In the data rows, 128 means zero.
Some points, each followed by its number:
[129, 162, 150, 201, 96, 103, 146, 96, 130, 143, 127, 127, 232, 160, 115] 0
[142, 122, 133, 180, 156, 111, 126, 123, 134, 120, 152, 123, 166, 93, 130] 1
[107, 106, 127, 105, 160, 85, 143, 76, 100, 255, 42, 139, 132, 164, 156] 2
[100, 181, 133, 108, 108, 124, 160, 95, 168, 152, 99, 152, 174, 158, 146] 3
[118, 73, 132, 74, 132, 158, 126, 162, 102, 187, 74, 116, 55, 140, 159] 4
[137, 123, 148, 151, 124, 148, 137, 160, 134, 107, 152, 110, 136, 113, 125] 5
[153, 106, 112, 146, 154, 119, 96, 122, 111, 113, 139, 135, 115, 81, 128] 6
[148, 110, 112, 109, 151, 139, 102, 129, 134, 105, 119, 134, 85, 55, 130] 7
[113, 116, 122, 82, 153, 162, 131, 161, 189, 99, 118, 129, 70, 124, 151] 8
[159, 103, 142, 166, 121, 135, 105, 164, 156, 87, 163, 119, 128, 90, 117] 9
[103, 150, 114, 90, 111, 132, 129, 120, 107, 105, 144, 140, 114, 177, 129] 10
[131, 76, 126, 126, 125, 140, 68, 121, 95, 135, 108, 131, 103, 143, 167] 11
[164, 118, 143, 167, 155, 92, 154, 133, 145, 190, 111, 118, 166, 64, 103] 12
[139, 112, 122, 145, 156, 126, 90, 112, 150, 135, 112, 138, 119, 104, 148] 13
[161, 127, 130, 162, 119, 121, 87, 104, 92, 170, 96, 135, 170, 98, 147] 14
[139, 109, 124, 145, 160, 112, 108, 122, 139, 105, 155, 133, 122, 117, 129] 15
[110, 206, 134, 105, 96, 110, 122, 67, 188, 105, 98, 171, 177, 134, 138] 16
[138, 153, 107, 160, 117, 102, 112, 95, 80, 117, 164, 139, 165, 133, 106] 17
[124, 135, 104, 119, 112, 118, 93, 102, 61, 88, 164, 140, 127, 162, 124] 18
[151, 114, 99, 139, 152, 124, 53, 82, 80, 115, 133, 152, 119, 110, 150] 19
[121, 119, 144, 137, 132, 140, 129, 137, 157, 146, 110, 126, 128, 141, 147] 20
[150, 87, 96, 109, 175, 126, 92, 124, 120, 125, 120, 137, 72, 65, 129] 21
Which point above is nearest to each new point by angle? Its number follows each.
[114, 142, 118, 119, 155, 121, 174, 152, 127, 119, 169, 115, 113, 117, 103] 5
[136, 122, 142, 162, 185, 106, 177, 139, 198, 237, 62, 112, 155, 42, 113] 12
[142, 157, 105, 103, 116, 144, 115, 123, 137, 108, 128, 146, 111, 82, 117] 7
[167, 121, 129, 168, 115, 128, 83, 104, 88, 164, 92, 130, 170, 94, 152] 14
[118, 154, 166, 153, 91, 173, 152, 192, 193, 70, 148, 108, 153, 134, 118] 5
[140, 153, 158, 172, 117, 117, 116, 114, 154, 136, 126, 131, 194, 126, 129] 0
[130, 189, 144, 137, 76, 143, 167, 162, 161, 88, 156, 122, 158, 125, 87] 5
[126, 98, 124, 100, 139, 149, 169, 192, 94, 163, 121, 94, 69, 104, 106] 4
[155, 128, 118, 126, 126, 102, 158, 128, 86, 143, 135, 108, 124, 66, 88] 12
[140, 117, 150, 158, 180, 105, 179, 140, 201, 238, 58, 112, 147, 41, 109] 12
[102, 115, 131, 134, 150, 123, 182, 169, 134, 142, 161, 100, 108, 156, 105] 5
[122, 168, 142, 153, 97, 134, 104, 100, 160, 68, 143, 155, 171, 155, 136] 16
[121, 158, 161, 154, 96, 171, 151, 182, 196, 84, 140, 113, 150, 132, 123] 5
[97, 205, 130, 84, 96, 129, 201, 125, 176, 175, 87, 130, 157, 137, 110] 3
[106, 130, 117, 79, 143, 104, 174, 110, 109, 189, 96, 128, 111, 142, 131] 2
[132, 141, 114, 121, 126, 129, 83, 95, 133, 98, 130, 155, 125, 123, 142] 19
[127, 134, 108, 118, 116, 115, 96, 103, 64, 96, 160, 138, 116, 162, 126] 18
[120, 121, 146, 141, 133, 140, 125, 141, 171, 150, 108, 124, 139, 142, 146] 20
[133, 91, 118, 113, 136, 142, 162, 192, 104, 152, 129, 92, 76, 103, 106] 4
[136, 119, 148, 150, 116, 142, 136, 158, 136, 108, 149, 109, 140, 114, 125] 5
[127, 134, 155, 155, 87, 149, 185, 204, 134, 75, 184, 80, 122, 134, 74] 5
[123, 120, 107, 131, 141, 128, 102, 118, 107, 86, 159, 133, 114, 144, 129] 18
[149, 121, 132, 167, 153, 112, 129, 121, 129, 123, 142, 127, 159, 92, 126] 1
[106, 121, 106, 69, 136, 132, 151, 139, 101, 169, 122, 127, 85, 158, 125] 4
[136, 118, 123, 143, 152, 130, 94, 108, 150, 128, 116, 144, 125, 102, 145] 13
[82, 163, 155, 76, 87, 183, 213, 219, 214, 87, 133, 100, 90, 165, 106] 8
[108, 153, 114, 89, 108, 130, 131, 113, 102, 98, 154, 143, 113, 183, 128] 10
[149, 84, 114, 154, 162, 106, 95, 109, 90, 137, 142, 122, 107, 96, 134] 6
[119, 88, 135, 81, 129, 155, 133, 163, 100, 174, 87, 111, 75, 134, 149] 4
[110, 137, 138, 129, 138, 140, 217, 189, 170, 104, 167, 87, 109, 120, 75] 5
[167, 88, 132, 176, 140, 123, 96, 137, 122, 117, 126, 113, 131, 59, 123] 6
[87, 161, 154, 82, 91, 175, 189, 196, 200, 100, 122, 106, 104, 157, 118] 8
[106, 141, 116, 61, 125, 156, 143, 133, 162, 127, 98, 137, 84, 134, 143] 8
[121, 113, 111, 66, 123, 132, 123, 123, 91, 158, 112, 142, 75, 158, 134] 4
[81, 166, 156, 82, 86, 172, 207, 206, 201, 91, 135, 105, 95, 165, 106] 8
[115, 209, 133, 103, 94, 112, 115, 55, 193, 103, 92, 179, 187, 130, 148] 16
[128, 84, 121, 117, 135, 135, 73, 116, 94, 141, 101, 145, 93, 150, 168] 11
[128, 111, 150, 128, 87, 151, 161, 180, 101, 124, 144, 96, 113, 154, 108] 5
[128, 113, 115, 71, 122, 131, 118, 129, 96, 155, 116, 137, 82, 149, 133] 4
[143, 115, 130, 106, 125, 124, 100, 117, 120, 142, 106, 144, 123, 133, 156] 11
[127, 110, 175, 176, 105, 154, 161, 201, 180, 100, 152, 99, 142, 131, 114] 5
[127, 116, 150, 139, 74, 158, 167, 195, 100, 117, 148, 83, 98, 166, 100] 5
[108, 106, 133, 107, 151, 99, 141, 93, 111, 255, 56, 133, 133, 161, 151] 2
[102, 168, 125, 116, 107, 127, 147, 121, 137, 137, 117, 131, 151, 158, 125] 3
[109, 131, 163, 148, 124, 116, 122, 122, 134, 148, 122, 122, 165, 159, 144] 0
[129, 197, 117, 154, 80, 102, 124, 85, 91, 67, 180, 146, 205, 162, 102] 17
[153, 75, 91, 102, 191, 125, 92, 119, 120, 136, 115, 135, 60, 46, 143] 21
[100, 198, 133, 86, 101, 129, 196, 134, 172, 175, 89, 128, 151, 139, 112] 3
[157, 124, 144, 155, 151, 104, 152, 138, 142, 174, 113, 122, 156, 77, 110] 12
